In the rows, zero is written as 128.
The rows of Z fall into 4 groups, and each row is roughly a mix of its group's hidden directions.
Z (131 x 10):
[[158 101 153 108 148  92  91 170 131 143]
 [ 92  95 104 107 124 133 187 106 118 114]
 [132 149 130  96 148 149  74 137 167 157]
 [137 118  75 137  97 159 162 142 161 144]
 [106  87 123 171 104 141 126  90  99 102]
 [159 146 147 114 142 170  72 103 117 131]
 [173 133 166 153  97 116 111 147  86 130]
 [137 143 166  95  69 129 121 111 113 157]
 [ 94 141 110 109 110 184 135 123 101  90]
 [124 150  88 138 174 173 136 162 115 130]
 [130 144 133 137 127 165 107 171  80 165]
 [126 142 109 137  68 174 133 132 163 116]
 [ 90 105 107  90 132 152 170 120 167 124]
 [118  82 110 121 166 123 172 138 141 166]
 [149 151 108 154 122 178  85 100 144 114]
 [121  82 112 121  86 117 129 165 168 147]
 [131 143 169 118 123 166 188 143 142 115]
 [113 127 106  93 148 106 152  81 120  83]
 [147 154 161 107 139 109 102 126 170 175]
 [119  89 124 116 142 159 103 159 119  72]
 [118 120  89 104 150 117 186 136  90 119]
 [155 125 139 121 154 105 134 151 160 191]
 [150  95 187 107  91 117 130 154 133 122]
 [146 146 146 150 143 180 133 175 143 157]
 [168 120 130 144 156 115  84 182 124 124]
 [141 109 165 186 120 140 158 162 111 134]
 [141 122 114  82 138 115 137 125 180  81]
 [171 151 121 164 127  79  94 143 116 135]
 [154  91 116 146 112  78 143  87 148 141]
 [114 145 141 151 147 178 142 105 173 159]
 [152 161 177 123 104 144 129 114  93 166]
 [ 86  91 105 117 120 122 109 112  93 173]
 [121  68 121 169 118 110  86 127 136 140]
 [159 157  91 157 128 149  99  83 143 140]
 [153 127  74 167 152 121 113 142 161 150]
 [116  99 105 151  65 107 114 110 143 151]
 [142 106  80 118 104 145 180 142 105 111]
 [116 104 139 144  99 181 171 121 153 109]
 [122 142  88 128 130 119 113 140  55 141]
 [139 157  99 183 168 155 121 136 120 146]
 [187 119 167 146 112 100 110 105 116 146]
 [152 174 127 109 100 165 139 175 132 113]
 [115  97  88 182 152 158 109 140 128 123]
 [119 143 140 107 200 155 144 136 110 143]
 [136 164 111 101 104 152  91 116  97 169]
 [169 139 147 179 162 101 115 127 156 142]
 [106 131 190  85 111 127 118 107 107 114]
 [150  88 112 104 126 134 141 157  75  96]
 [122  77 133 116 105 114 148 126 176 166]
 [137 146 181 116 132 160  72 132 138 126]
 [137 149  93  79 134  99 143 113 175 123]
 [164 143 143  97 108  74 140 142 147 158]
 [130 137 161 108  91 191 133 151 125 113]
 [115 125 139 153 124 150 100 176 160 174]
 [105 139 123 104 125 142  84 131  63 141]
 [ 99  97 128 119 179 105 152 102  99 154]
 [105 147 119 169  90 153 163 104  97 114]
 [133 130 155 111  72 112  71 128 132 127]
 [148 109 114 143 143  77 113 147  85  92]
 [ 79 144 126  83 162 151 138 101 149 134]
 [133 119 146 192 134 132  78 114 145 117]
 [179 141 108 125 125 154 110  92  81 136]
 [122  94 167 165 109  96 155 121 100 103]
 [151 102 154 161 166  93 152 121 160 107]
 [ 96  93 125  91 179  99 137 142 147 126]
 [157 103 156 149 150 132 112  77 112 166]
 [127 118 174 127 124 180 129 146  78 136]
 [139  80  96 167 110 121 136 153 166 146]
 [147 175 137 123 131 141  70 152  98 123]
 [138 146 143 143 118  84 127  80  80 140]
 [ 97 127 107 137 177  89 126  89 147 147]
 [109 118 117 123 144 129 199  97 149 148]
 [ 54 108 100 120 130 128 151 139 148 133]
 [111 117  98 150 136 175  78 142 106 148]
 [102 148 101 154  84 172 136  98 131 107]
 [ 76 101 108 109 165 152 149  94 126 122]
 [133 124 133  93 138 197 145 154 138 105]
 [178 137 135 177 105 139 114 150 100 152]
 [115  99  91 111 134 121 156 163 180 116]
 [ 73 158 120 100 155 136 138 100  96 113]
 [168  99 115  75 139 124 124 169 148 133]
 [108  93 180 167 142 148 137 125 128  93]
 [174  78 109 138 148 147 124 132 167 110]
 [104 128 167 116 138 188 111 163 112 134]
 [140  99 126 132  71 106  91 144 129  91]
 [139 106 145  87 126 142 120 185 168 118]
 [ 84 124 109  86 132 129 103 124  76 112]
 [189 138 128 126 136 132  69 119 117 136]
 [ 96  93 143 120 157 150 123 114 147 185]
 [183 120 131 140 123 130 105 169 122  81]
 [111 151 125  76  98 132 102 132  78 118]
 [133 119 114 130  75 103 103  75 106 139]
 [120 109 130 122 163 117  81 154 180 110]
 [128 136 128  78 133 170 145 166 118  89]
 [ 91 139 130 139 122 113 115 134 170 190]
 [ 95 127 121 161  91 173 100  96 134 114]
 [141 113 122  75 154 105 161 117  97 161]
 [131 144 142  98 128  93  85  71 134 124]
 [103  95 112 132 172 119 142 172 152  97]
 [ 92  99 141 103 140  89 160 169 148 126]
 [152 131 106 140 126 147 101 169 164 177]
 [ 98  94 104  99  74 159 139 139 136 132]
 [126 127 117 104 130 150 132 154  92  60]
 [189 117 123  96 112 101 133 164 122 151]
 [143 148 163 118 160 127  68 106 141 150]
 [140 146 164 146  94 140 138 125  73 164]
 [148 157 131 156 105 181  92 101 115 114]
 [105  86 110 118 101  82 163 120 156 116]
 [129 117 114  95 105 166  90 179 123 142]
 [144 125 195 115  86 119 123 148 117 148]
 [ 83 100 117  83 109 159 149 153 135 107]
 [131 159 106 155 127 131 141  65 101 153]
 [177 154 119 112 103 163 138 100  99 155]
 [132 167  83 119 164 143  90 124  99 145]
 [107 117 157 141 171  98  79 116 103 113]
 [ 94  88 123 131 104 133 148 154 175 161]
 [127  91 103 138 126  80 122 131 186 124]
 [ 83 142 165 157 100  97 166 137 126 136]
 [146 100 136 162 125 134 111 162 185 155]
 [142 134 131 112 155 164 149  77  83 116]
 [122  93  66 153 121  94 127 109 145 114]
 [136 170 128  72 135 136 113 163 123 163]
 [122 187 149 133 146 128  99 108  85 147]
 [108 125  92 112 138 159 196 127 133 138]
 [177 125 176 130 115 151 120 132  81 120]
 [135 193 153 118 133 135 115 102  95 154]
 [152 120 145 151 106 132 152  88  77 161]
 [151 160 147 184  87 109 103 128 122 135]
 [181 155 119 143 132 119  82 102 140 157]
 [160 132 138 187 155 106 118 130 138  87]
 [122 100 100 155  97  67 149 116 136 130]]

Which three rows in each list fit none of the groups? Every other row fits one group, some only roughly. Give them in the order they come.
  K747: [154 101 117 133 118  81  86 154 101 154]
  K24: [ 52 125 124 135 101 147 135 115 151 122]
  K746: [121 161 140 103 178 169 140 119 152  99]
  K75: [117  97 112 164 139 178 102 141 167 140]
  K340: [140 120 141 105 108 103  97 135 131 197]
  K141: [117 123  95 143 154 141  86  75 146 105]
  K379: [192 137 115  95 100 135 124 140 101 105]
  K934: [ 84 144 150 148  99 119 128  81 150 160]
  K143: [112 140 130  67 108 167 161 139 143 115]
  K346: [141  97  98 117 119  70 125 141  88 146]

K24 K379 K934
  K362: [ 93 120 148  80 124 103 103 147  81 125]
  K731: [ 91 165 153 119 114 158 153 125 100 170]
  K714: [154 148  97 143 103 106 169 128 158 171]
  K657: [107  65 135 121 118  79 123 105 120 135]
  K240: [137 117  92 185 118  89 112 135 110 102]
  K473: [114 129 143 110 112  87 191 139 108 151]
  K420: [ 98  96 115 120  87 160 152  91 140  99]
  K981: [106 123 101 105 137 142  75 104 176 123]
  K667: [137 161  99 135 109 158 159 132  71 115]
  K145: [119 104 109 129 137 127 133 127 175  62]
  K532: [ 87 140 149 107 111  85 141 108 151 171]
  K973: [128  87 115 111 119  99 166 172 100 107]
  K822: [114 116 122 100  91 100 181 139 103  99]
  K268: [104 157 102  87 101 145 169 156 131 152]
  K406: [152 176 123 146 147 136  84  88 125 104]

K145 K268 K406
  K287: [ 83 135 110 176 134 144 171 127 122  99]
  K264: [108 147  93 139 145 166 134  67 117 125]
  K92: [174 120 158  86 145 134  89 136  97 137]
  K674: [113 110 138 158 138 129 174  79 159 102]
  K391: [167 129  88 138 141 101 140  76 151 144]
  K120: [129 116  93 159 162 143 177  93 109 133]
  K349: [171 136  99 153 127 147 122  78 104  99]
  K396: [124  88 108  82 150 101 162 159 116 116]
  K460: [115 128 158 155  92  80 125 156  93 145]
  K68: [120 185 125 129 130 119 171  87 102 138]

K287 K120 K349
  K624: [147 185 137 166 168 125 105 121 113 141]
  K676: [114 131 115  91 108  81 135 108  75 128]
  K633: [116 130  94 105  64  99 139 115 102 122]
  K168: [196 159 115 139 108  97 116 125 146 122]
  K792: [149 100 143 158 139 129 127 199 127 115]
  K558: [124  74 128 182  99 130 135 157 122 135]
  K621: [140 154  78 132 150 136 182 139 110 104]
  K89: [139 118 147  61 145 161 125 147 154 144]
  K10: [115 114 115  98 175  75 152 124 111 111]
  K448: [158 135 171 142 171 131  82 147 144 138]
  K188: [149 140 116 114 102  56 118 119 112 152]
  K603: [107  95 150 167 133 130 124  73 160 121]
  K440: [183 163 140 144 137 132 143 175 108 116]
  K13: [100 107 135 177 135 110 131  69 144 126]
  K9: [ 78 106 128 127 119 171 108 123  80 117]

K792 K10 K440
  K183: [ 87 139 110 110 134 190 150 157 123 132]
  K300: [168 151 149 130 134 124 151 121 142 194]
  K70: [120 119 146 109  97 138  54 131 111 137]
  K655: [149 151 148  82 110 114 113 125 183 149]
  K399: [ 65 137 148 115 145 120 167 119 158 145]
  K174: [118 145  95  89 115 151 173 146 104  94]
  K890: [140 120  86  95  95 119 130 139 184 141]
  K230: [180 115  81 164 134 148 131 137 151 111]
  K903: [131 162 118 116  61 123 116 113 112  94]
  K522: [132 114 127 118 179 152 173 148 159 156]
  K513: [190 134 140 107 107 141 124 147 166 100]
  K545: [127 128 158 154 140  73 132 159 152  90]
  K334: [170 182 100 138 111 158  99 139 130 126]
  K752: [167 121 126 156 100  93 105 174 156 128]

K300 K545 K334
  K877: [113  91 120  97  93 110  97 109 176 130]
  K567: [144 162 172  82 157 120 133 164 137 133]
  K430: [124 124 101 132 110 124 126  52 141 103]
  K851: [120  98 119  69 109  96 126 120 128  86]
  K246: [ 98  83 160 116  92 133 152 150 152 153]
  K980: [142 119 100 151 149  85 114 179 143 157]
  K395: [ 85 156 116 121 127 163 133 133 149 184]
  K85: [159 154 186 106 161 125 123 121  96 121]
  K847: [108 112 122 121 189 118  80 112 150 117]
  K40: [ 99 120 149 191 148 144 151 126 154 104]
  K970: [134 161  89 109 107 122 128 146  67 113]

K851 K85 K40
  K936: [ 96 146 167 126  91 150 172 141 154 143]
  K175: [149 135 126 164 131 172  94 131  80 105]
  K320: [137 112  96 125 172 103 108  85 167 128]
  K441: [172 110 122 120 151 118 151 152 187 120]
  K35: [113 144 148  98 167 158 184 115 140 117]
  K36: [110 128  97  72 164  94 156 135 130 131]
  K146: [105 145 112 135 127 192 142 173 124 145]
  K252: [135 130 126 143 174 180  98 168 121 128]
  K457: [112  97  74 142 142 153 119 121 175 113]
  K760: [119 136 133 102 118 176  90 165 143 166]
  K610: [148 189 113 101 102 138 115 148  95 115]
  K870: [ 69 140 133 150 147 122 108 114 114 177]
  K824: [103 147 136  75 110 163 169 114 122 107]

K175 K441 K36
  K642: [128 147 100 137 170 173 111 132  94  92]
  K259: [142 144 126 105 174 111 125 148 191 128]
  K464: [111 126 159  99 110 135  57 129 113 126]
  K293: [119 186  84 116 163 148 132 106 127 120]
  K596: [161 109 116 146  79 130 165 136 166 151]
  K122: [170 127 138  66 105 104 119 123 102 120]
  K565: [110 118 113 136 168  80  82 134 134 159]
  K738: [129 114 138 178 135 169  99 136 174 115]
  K647: [106 148 106 117  95 120 117  66 127 162]
  K534: [151 118 124 108 174 142 101 132 132  68]
  K660: [141 138 103 133  70 138 156  79 119 127]
  K131: [120 127 168 123  88 163 154 169 104 145]
  K103: [ 98 156 106 128 103 113 122  83  81 147]

K122 K565 K647
  K783: [119  63 114  95 140 129 133 169 128 143]
  K652: [ 76 129 112 164  98 115 125 116 160 163]
  K234: [110 120 114  89 128 114 103 174 119  78]
  K370: [124 121 108 134 122 130 135  99  53 154]
  K669: [170 133 122 159  73 128 143 146 150 159]
  K105: [138 128  94 172 109 144 154 123  73 142]
  K284: [106 117  98 120 135 153 180  79 125 148]
  K15: [ 96 103 103 130 150  87 118 140 140  74]
  K292: [164 148 152 103 132  80  92 146 126 158]
  K562: [152 105 161 157  96 115 160 167 152 148]
  K483: [ 93 128 152 105  71 102 153 144 143 146]
  K436: [ 72 137 172  96 118  95 119 132 132 144]

K652 K234 K370
  K753: [113 125 140 174 161 172 138 100 143  96]
  K793: [134 124 125 148  98 175  81 100 148 156]
  K21: [169 140  90  99 101 161 139 168 119 122]
  K137: [ 91 109 135 164 148 170 172 122 135 107]
  K472: [146 139  84 170 148  84 144 136  98 120]
  K315: [135 104 160 101 170 167 159 144 106 111]
  K404: [126 142  92  99  78 165 136 154 127  99]
  K451: [122 130 190  95  94 111 106 132 101 141]
  K595: [100 124 134 115  94 135 199 148 124 134]
  K149: [137 149 154 151 151 114 102 134  62 144]

K21 K137 K315
  K894: [129 118 160 168 126  81 169 145 107 148]
  K693: [134 116  83 118 117  97 177 170 143 133]
  K646: [ 65 122 135  89 143 114 147  92 115 131]
  K554: [ 91 118 106 109 138 135 176  75 129 142]
  K873: [114 113 183 112 121 125 107 177 157 109]
  K831: [150 115  85  98 104 112 154 131  78 111]
  K716: [125  82 112 126 158  97 105 168 122  91]
  K351: [179 149 135  99 127 120 110 134 158 178]
  K260: [138 120 170  75  95 118 110 139  91 133]
  K94: [100 158  94 107 121 147 154 117  84 164]
  K741: [146 143  93 111 151 113 133  99 172 174]
  K435: [108 144 130  90 169 143 108  82 126  93]

K894 K831 K260
  K148: [136 144  77 114 136 161  78 146 148 115]
  K965: [106 116 170  76 171 133 106 137 138 133]
  K771: [ 91  86 148 145 137 141 161  85 141 104]
  K864: [157  73  98 110 145  87 111 124 141 141]
  K286: [175 124  83 168  96 125 145 142 145 134]
  K169: [165 135 118 163 127 108 119 171 124 179]
  K181: [ 75 137 141 102  98 149 160 148 141 160]
  K491: [ 90 109 185 117 144 131 152 156 119  99]
  K643: [156 128 118 103 160 178 170 152 117 113]
  K125: [ 91 117 153 133 134 197 137 112 119 108]

K148 K864 K643
  K611: [121 132  94 139 111 101 128 141 197 150]
  K166: [126 168  90  80 143 159 142 116 154 113]
  K393: [130 156 157 158 104 117  89 144 180 129]
  K303: [ 88 104  92 105 155 152 157 126 104 159]
  K866: [ 96 139 129 125 167 166 134 141 186 122]
  K458: [ 57 114 109 147 137 151 140 130 132 159]
  K607: [140 101 117 171  90 163 112 144 114 167]
  K512: [ 96 117 148 117 123  70 162 124 165 118]
  K231: [140  97 122 118 188  79 121 127 146 119]
  K191: [165 163 171 161 166 138 132 143 131 148]
  K926: [129 106 135 135 197 141 116 150 130 168]

K866 K512 K231
  K533: [119 111 133 159  84 136 174  83 124 142]
  K48: [146 112 111  93 125  70 161 140  99 142]
  K243: [111 105 148 122 126  80 161 174  98 119]
  K659: [ 82  86 120 140 148 120 115 135  82  98]
  K433: [184 156 111 126 124 179 137 132 108 107]
  K189: [140 170 139 153 150 187 110 141 147 113]
  K953: [112 131 171 100 117 135  73 131  88 137]
  K813: [ 59 110 159 115 110 134 147 107 119 109]
  K929: [149 123 175 130 121  88 101 175 106 128]
  K680: [151 128 156 167  80 118 133 152 118 170]
  K425: [135 125 177  85 123 103 100 147 153  97]
  K941: [106  87 171 105 118 110 112 133 173 106]
  K348: [161 157  90 126 170  92 125 147 155 141]
  K721: [174 105 114 153 165  88 126 110 156 115]
  K599: [107 162 174  85 107 146 144 111 121 158]

K533 K813 K721
  K508: [126 129 154 127 154 115 193 160 128  96]
  K840: [148 127 103 167  83  98 158 164 135 121]
  K226: [112 103 194 155 104 145 145 114 119 110]
  K203: [157 158 166 143 110 169 154 134  94 149]
  K535: [159 146  88 155 157 180 133 130 111 112]
  K944: [139  86 157 135 140  93 170 168 129 144]
  K319: [180 141 105 149 119  80  99 126 151 119]
  K999: [ 76 147  96 105 104 166 120  99 142 130]
  K43: [ 94 109 103 140  68 100 142 131 106 107]
  K955: [141 138 151 135 101  66 144 150 112 165]
  K25: [125  95 185 164 116 122  86 134 122 139]
  K461: [137 125 180 149 159 122 110 136 183 125]
  K770: [145  95 124 127 118  77  77 152 112 142]

K944 K999 K43
  K84: [140 141 130 169  90 136 131 137 142 190]
  K785: [125 117 186 121  74 138 106 147 149 125]
  K960: [105 161 145 104  95 150 165 113 112 170]
  K37: [106  75 126 107 176 132 132 144  94 115]
  K702: [ 87  82 165 123 157 108 106 120 149 145]
  K687: [164 160 140  96 139 127 141  99  76 148]
  K990: [140 152 103 159  79 125 178 119 119 148]
  K635: [158  93 134 156  92 138 122 186 125 127]
  K298: [142 115 200 159 119 146 148 146 128 127]
  K417: [130 102 171 125  69 136 117 164 128 114]
  K704: [140 113 120 195 135 100 142 158  99 131]
  K616: [154 125 136 126  79 101 144  84 168 135]

K785 K687 K417
  K678: [117  96 162 140 144  99 131  95 171 162]
  K306: [122 117 104  79  75 117 149 149 111 105]
  K588: [154 135 149 160 184 133  84 150 126 132]
  K867: [148 135 140 153 132  85  92 124  92  82]
  K730: [110  95 138 142 137 126 161 192 101 118]
  K327: [136 103 138  92 151 182 105 146 148 158]
  K707: [116 107 122 157 157 180 167 123 155 106]
  K279: [ 76 129 110  84 138 116 128 157 156 158]
  K437: [145 161 122 112 128  71 139 111  89 156]
  K586: [151 128 139 153 151 158  74 111 165 107]
  K552: [182 161 105 131 158 153 113 119 116  94]
  K895: [141 125 143 115 142 136 173 130 187 166]

K327 K279 K586
